In the rows, 128 means zero.
Each path below is one point turned by a fixed rotation once a step. After each direction that follows a path, write how fast that rotation turns it, in degrees per step (0 if it stays still).
Each turn is a multiple of 5 degrees from 10 to 175, or 0.
Each row of a path follows its step; steps can be skipped.
Path 1:
step 0: [124 135 126 123 136 147 132 113 128 112 134 128 123 120 128 134 128 119
 116 124 121 133 121 119 126 115 130 126 117 132 129 127 127 132 131 129
 120 133 132 124 124 134 136 128 125 142]
step 1: [116 121 128 130 131 134 123 112 126 141 132 131 138 128 133 134 141 113
 120 126 113 120 123 133 130 123 128 122 123 121 124 125 118 128 132 129
 134 124 131 134 139 125 123 118 133 138]
step 4: [120 127 127 125 125 131 122 113 130 115 134 132 134 117 126 132 128 113
 118 129 128 123 116 137 127 125 133 125 130 113 126 121 115 127 138 133
 136 124 120 123 135 136 125 122 128 141]
step 5: [119 118 122 139 121 131 126 112 123 131 125 118 136 119 130 135 134 121
 128 121 126 126 131 133 129 118 130 129 116 116 133 137 136 117 137 133
 112 130 136 128 132 131 129 121 130 122]
step 7: [131 123 126 125 129 131 123 111 129 115 136 132 131 122 121 143 125 129
 117 130 124 131 125 136 127 132 114 130 127 130 128 119 109 135 129 136
 139 124 124 130 126 134 136 126 139 135]
step 8: [121 118 114 123 131 129 124 114 125 122 131 127 130 118 129 130 124 130
 122 124 123 115 113 131 133 128 137 123 117 121 120 133 132 124 133 143
 114 125 137 135 133 139 132 125 132 126]
step 9: [120 122 129 136 130 130 121 130 128 138 131 120 129 126 138 130 121 122
 120 133 127 128 124 124 139 117 118 115 113 115 126 133 123 118 133 128
 121 138 131 118 133 130 113 136 133 138]
step 10: [134 124 128 138 116 130 121 113 126 128 127 133 135 123 123 142 121 124
 119 134 128 134 129 126 127 125 108 131 125 121 143 118 127 138 138 126
 130 131 124 120 129 124 134 131 139 132]
step 11: [135 126 122 133 131 126 124 118 123 120 129 125 134 112 127 140 123 135
 120 123 116 115 116 135 118 121 130 133 124 123 121 133 130 133 132 138
 131 124 133 126 132 128 147 129 119 130]
step 12: [114 131 122 135 142 124 125 127 128 121 137 112 121 124 138 133 133 120
 118 123 125 131 127 132 132 124 122 122 115 121 113 130 118 121 136 137
 127 136 134 126 124 135 127 125 130 135]
step 13: [121 128 126 135 126 135 121 115 128 137 127 132 128 130 125 141 131 120
 118 134 119 137 131 124 144 130 119 124 121 122 131 119 133 139 129 130
 116 127 136 118 129 136 126 120 145 131]
[127 129 129 126 128 127 128 132 125 129 132 130 128 131 128 127 127 127
 130 125 129 127 125 132 128 127 127 130 130 127 129 127 130 128 126 124
 125 127 127 129 124 127 128 128 128 127]	0
[128 126 126 128 126 127 125 127 125 130 127 129 129 128 126 128 131 130
 122 130 130 129 128 133 126 128 132 128 127 128 127 130 130 128 127 126
 130 124 127 130 128 128 128 130 128 127]	115
[126 126 126 127 133 130 130 126 127 129 125 128 131 129 127 129 127 128
 130 127 128 124 129 130 125 129 128 128 131 124 130 126 130 130 128 129
 130 124 126 128 130 128 128 128 131 128]	115
[128 129 127 129 127 133 125 127 131 127 127 132 126 128 127 128 128 125
 128 129 128 129 125 126 128 129 129 128 129 127 131 129 124 133 125 125
 129 127 127 127 126 127 131 128 130 129]	110
[129 130 129 124 130 125 131 126 125 125 127 126 126 128 126 130 127 127
 128 127 131 126 126 126 130 127 129 127 126 127 125 127 125 130 127 126
 128 127 126 129 131 127 131 127 126 126]	95
[129 130 128 125 123 124 125 125 132 129 128 127 131 128 131 130 129 129
 130 127 128 126 129 129 130 128 129 130 128 129 128 124 128 130 129 127
 128 127 127 127 128 130 128 125 131 126]	125
Path 2:
step 1: [132 127 131 124 129 128 131 140 124 118 142 139 127 130 133 127 135 142
 131 134 132 139 122 127 131 131 131 131 122 121 130 127 134 131 134 128
 135 130 132 122 127 130 123 112 130 117]
step 2: [140 137 126 122 125 120 126 119 121 133 126 125 136 128 123 110 127 131
 136 132 130 126 130 130 130 133 127 121 138 130 130 124 131 118 124 126
 119 128 127 118 119 132 115 127 127 124]
step 3: [128 127 119 129 139 122 137 127 124 133 124 120 125 130 125 131 118 126
 126 136 131 143 138 120 126 136 123 135 116 134 129 131 127 127 127 123
 131 137 137 125 129 127 125 130 142 138]
step 4: [122 126 129 133 128 126 125 124 125 147 132 124 121 131 134 132 142 141
 127 136 133 121 139 130 121 130 126 118 123 119 137 132 127 132 134 134
 132 132 123 134 129 134 124 122 128 122]
step 6: [144 141 130 121 137 129 128 137 118 123 132 115 131 127 124 127 129 117
 125 134 132 134 131 123 120 122 124 122 128 121 133 124 133 134 126 129
 128 125 126 122 132 129 113 132 122 131]
step 7: [126 129 124 137 131 132 124 128 130 138 124 129 118 125 126 130 125 121
 134 126 129 121 138 114 136 135 125 127 120 124 123 129 114 117 125 130
 122 125 135 134 127 133 111 131 135 127]
step 8: [126 129 134 130 128 128 130 129 126 124 135 122 130 122 145 131 120 130
 137 141 118 127 126 129 118 130 131 124 114 125 135 125 120 131 140 133
 129 134 129 137 131 126 134 118 132 123]
step 10: [141 139 128 135 131 125 145 128 120 121 128 137 123 122 119 124 124 118
 127 136 132 138 134 129 126 129 127 124 133 134 124 126 118 123 126 124
 123 130 128 123 131 126 124 124 134 118]
step 11: [136 124 123 125 132 116 134 124 135 136 129 118 125 124 131 127 127 123
 131 139 123 119 141 120 138 131 120 122 128 127 135 130 132 117 132 137
 139 127 128 134 133 130 128 130 134 135]
step 12: [123 123 118 138 133 133 132 127 122 131 138 131 129 132 141 131 130 130
 125 125 133 121 134 127 129 136 145 126 118 128 123 128 129 133 125 135
 133 139 135 124 130 124 130 114 132 120]
step 13: [135 132 137 127 122 124 130 134 118 126 114 128 136 124 129 130 135 129
 132 140 128 130 125 134 133 138 140 121 126 127 138 130 136 128 125 127
 130 126 116 121 131 133 123 124 117 121]
[130 129 125 127 127 126 126 125 126 130 128 126 123 127 125 130 127 123
 131 128 126 129 129 125 128 128 128 128 131 129 127 129 129 129 129 127
 128 125 133 129 126 127 128 126 129 130]	90
[129 129 133 129 126 125 127 126 126 128 125 128 129 122 129 125 125 129
 129 127 124 127 128 131 128 128 128 127 127 129 129 128 125 126 127 126
 131 127 127 128 127 128 129 128 130 130]	130
[130 129 126 125 125 127 125 127 131 126 130 128 130 125 127 131 127 130
 131 125 129 126 129 127 126 127 131 126 126 130 129 126 131 129 127 129
 127 130 128 124 129 127 128 126 128 127]	100
[126 125 129 129 128 128 128 127 125 130 127 126 129 125 126 133 132 129
 130 128 126 130 126 133 128 126 130 130 127 128 126 130 127 129 131 128
 129 130 128 129 128 127 127 128 125 126]	85
[126 130 127 126 128 128 127 130 129 124 129 128 130 126 129 128 128 128
 132 128 127 129 123 125 129 128 128 128 130 125 126 127 125 129 130 129
 126 127 127 132 125 128 126 130 132 126]	45
[127 131 127 129 126 128 129 129 126 129 128 131 124 128 128 129 131 131
 126 124 129 128 128 127 127 129 130 127 130 128 125 127 125 127 129 127
 129 126 126 126 131 133 125 125 128 129]	130
